Look-ups in named tables: a row name and a column name give one cell, copied from the table.

geravov =
         fibunud  sor  par  gul  sovo  buk
deze          88   42  171   57    45  106
bil           54   80   61   66    72   67
topu          96   75  112   28    65   58
lam           47   55   51   71    46   46
sifeku        39   46   58  104    31   54
kire          62   62  129   95    25   63
pilu          90   26  218   59    18   67
taz           72   76   32   28   118   58
manuv         53   49  107  103    30   46
ropi          68   84   32   28   152  103
ragagak       39   26  133  103    18   61

kire, fibunud => 62
lam, fibunud => 47
sifeku, sovo => 31
ropi, fibunud => 68
topu, sovo => 65
lam, gul => 71
kire, gul => 95
pilu, sor => 26
manuv, sor => 49
deze, gul => 57
manuv, buk => 46
taz, sor => 76
bil, par => 61
taz, sovo => 118
kire, par => 129
topu, sor => 75
deze, fibunud => 88
ropi, gul => 28
sifeku, buk => 54
Row with the largest sovo: ropi

ziv:
,por,guvipe
lod,916,449
lil,637,980
tagodid,715,836
pizu,862,545
malaki,701,854
totig,913,230
lomup,725,805
ravo,939,405
gev,871,533
subi,942,410

ravo, por -> 939
pizu, por -> 862
gev, guvipe -> 533
totig, por -> 913
lod, guvipe -> 449
gev, por -> 871
lod, por -> 916
malaki, guvipe -> 854
pizu, guvipe -> 545
subi, por -> 942
lil, guvipe -> 980
totig, guvipe -> 230
ravo, guvipe -> 405
lomup, por -> 725
lil, por -> 637
tagodid, guvipe -> 836
subi, guvipe -> 410

tumo:
,pana,vot,gatusi,kini,zazu,besi,dab,desobo,zok,laf
gedu,153,69,154,142,138,24,131,72,73,133
sifoza,91,104,140,125,80,119,110,74,87,136
mig,133,150,77,121,139,110,103,114,101,95
rovuve,82,98,21,126,155,50,77,120,122,155
fodebip,142,112,134,91,90,128,137,117,95,71
zipu,58,90,145,39,167,72,107,199,122,17

zipu, kini => 39
sifoza, dab => 110
gedu, laf => 133
fodebip, vot => 112
rovuve, zazu => 155
mig, vot => 150
gedu, zazu => 138
zipu, pana => 58
sifoza, pana => 91
sifoza, zazu => 80
rovuve, zok => 122
rovuve, gatusi => 21
zipu, zok => 122

Table lon
,mogugav,rulosa,vini,kesi,dulub,zim,veg,zef,fak,vebimud
tal,0.6,0.6,0.5,0.4,0.5,0.3,0.8,0.2,0.3,0.7
vos,0.6,0.5,0.9,0.7,0.6,0.4,0.6,0.7,0.6,0.6
lomere,0.6,0.6,0.7,0.6,0.4,0.5,0.7,0.6,0.5,0.5
bilezo,0.6,0.7,0.6,0.7,0.5,0.6,0.6,0.5,0.5,0.3
mutup,0.7,0.7,0.7,0.7,0.8,0.6,0.4,0.6,0.6,0.6
bavuka,0.5,0.4,0.9,0.6,0.6,0.2,0.9,0.4,0.5,0.7

lomere, kesi => 0.6
bilezo, zef => 0.5
lomere, veg => 0.7
mutup, zim => 0.6
bavuka, fak => 0.5
mutup, fak => 0.6
lomere, vini => 0.7
vos, rulosa => 0.5
mutup, zef => 0.6
bilezo, kesi => 0.7
bavuka, mogugav => 0.5
bilezo, vebimud => 0.3
tal, zim => 0.3

dumotom =
|  | giv | borov | zap | pobulo | pogulap |
|---|---|---|---|---|---|
| suk | 181 | 100 | 69 | 120 | 102 |
| favere | 194 | 79 | 118 | 89 | 40 |
| muninud | 103 | 93 | 126 | 142 | 154 |
| pok | 77 | 121 | 183 | 110 | 82 |

What is the pobulo of pok in dumotom?
110
What is the giv of muninud in dumotom?
103
What is the giv of suk in dumotom?
181
What is the borov of muninud in dumotom?
93
What is the pogulap of muninud in dumotom?
154
What is the pobulo of favere in dumotom?
89
What is the zap of muninud in dumotom?
126
What is the pobulo of suk in dumotom?
120
What is the borov of pok in dumotom?
121

tatenat:
	dani	ged
runufik	37	98
kofali	39	158
pusubek	76	86
gofig	115	147
libu	94	117
nofi	76	78
ziva	46	165
nadugut	177	201
rapab	145	123

What is the dani of ziva in tatenat? 46
What is the dani of rapab in tatenat? 145
What is the dani of nofi in tatenat? 76
What is the ged of kofali in tatenat? 158
What is the ged of libu in tatenat? 117
What is the ged of rapab in tatenat? 123
What is the dani of gofig in tatenat? 115
What is the ged of nofi in tatenat? 78
What is the dani of runufik in tatenat? 37
What is the ged of runufik in tatenat? 98
What is the dani of libu in tatenat? 94
What is the ged of pusubek in tatenat? 86
What is the ged of ziva in tatenat? 165
What is the ged of nadugut in tatenat? 201
What is the ged of gofig in tatenat? 147
What is the dani of pusubek in tatenat? 76

tiz:
	vav	dib	kili	zan	vab	kosane	durigok	gezaz	tanolo
bemilav	95	76	33	158	135	165	90	98	131
potige	82	223	189	19	68	58	167	156	96
pudopog	81	170	156	54	78	101	158	165	80
mog	195	218	85	41	27	38	114	104	157
tav	128	200	116	61	77	76	157	153	94
per	102	98	70	170	123	151	147	117	119
folanev	174	198	128	67	71	41	146	130	142
zov	168	181	83	72	49	63	105	98	164
zevobup	34	116	139	111	131	127	117	94	146
nir	86	94	74	147	14	193	170	200	32

durigok of nir: 170
kili of zov: 83
kili of nir: 74
zan of bemilav: 158
kosane of zevobup: 127
vav of tav: 128
gezaz of tav: 153
kosane of mog: 38
durigok of zevobup: 117
dib of per: 98
kili of per: 70
zan of mog: 41
vab of folanev: 71
vab of tav: 77
kili of zevobup: 139
vav of per: 102
vab of nir: 14
zan of zevobup: 111
tanolo of zov: 164
zan of potige: 19

lebi:
         vivevu    kan    mos  gusu  segev    bif    fam  fevubaz  fuzimed
lobugop    5366   2933   6224  6383  -4561   -319   2073    -5516     6339
dil        5657   3656   6487  6488  -3965   2685   3762    -2167     7655
daz        -233  -4773  -1417  6160   6204   1768  -5140    -3515     9089
tefe       9051   2663  -1600  6545  -2257  -1128   2713    -2841     6455
lusomig   -2475   4880   3029  3663   8041   2461   7487     6578    -2815

daz, fevubaz => -3515
tefe, fevubaz => -2841
lusomig, vivevu => -2475
dil, fuzimed => 7655
lusomig, mos => 3029
lusomig, fam => 7487
lobugop, fam => 2073
tefe, fam => 2713
lusomig, kan => 4880
lusomig, fuzimed => -2815
daz, bif => 1768
dil, segev => -3965
dil, vivevu => 5657
tefe, kan => 2663
Row with the largest segev: lusomig

vob =
columns: tep, rarolo, saka, tozot, lusok
migi: [-689, 1858, -6145, -4661, 3034]
sirebo: [-2949, 4082, -4932, -720, 5218]
pupan: [-1115, 2369, -6197, -4319, 3278]
sarom: [-1961, 3126, -6001, -3191, 4528]

What is the rarolo of sarom in vob? 3126
What is the tep of migi in vob? -689
What is the lusok of migi in vob? 3034
What is the tozot of migi in vob? -4661
What is the tep of sarom in vob? -1961
What is the rarolo of sirebo in vob? 4082
What is the saka of migi in vob? -6145
What is the tep of pupan in vob? -1115
What is the rarolo of pupan in vob? 2369
What is the saka of sirebo in vob? -4932
What is the rarolo of migi in vob? 1858
What is the saka of sarom in vob? -6001
Row with the largest rarolo: sirebo

pegi =
           fum   zeva  lifozir  rokika    zeg  zepodib
gem       5217    514     4874    4907    828     -334
zek       7034   4285     -135   -4137   6833      740
gav        -26   6044    -5394   -1838   9590     8780
kimapo    -867   9353     3807    1157    914     1572
kabu     -4062   1760     6616    2715  -2431     -845
des        379  -1504      931    2888   7435     6346
sulale   -3207   1595     3869    2079  -2533    -3156
ferobuv   3186  -3498     2942    6353   2771     4349
lokibaz  -2099   4894     4457    2642   3927     4644
vos      -1681   2789     1115    8173   3112     2613
mezi      5945   3577     4198   -3831   4726     2719

zeva of lokibaz: 4894
rokika of kabu: 2715
zepodib of vos: 2613
zeg of ferobuv: 2771
lifozir of lokibaz: 4457
zeg of gav: 9590
zepodib of lokibaz: 4644
zeva of mezi: 3577
zepodib of gav: 8780
zeva of vos: 2789
zeva of kabu: 1760
lifozir of zek: -135
rokika of ferobuv: 6353
Row with the largest lifozir: kabu

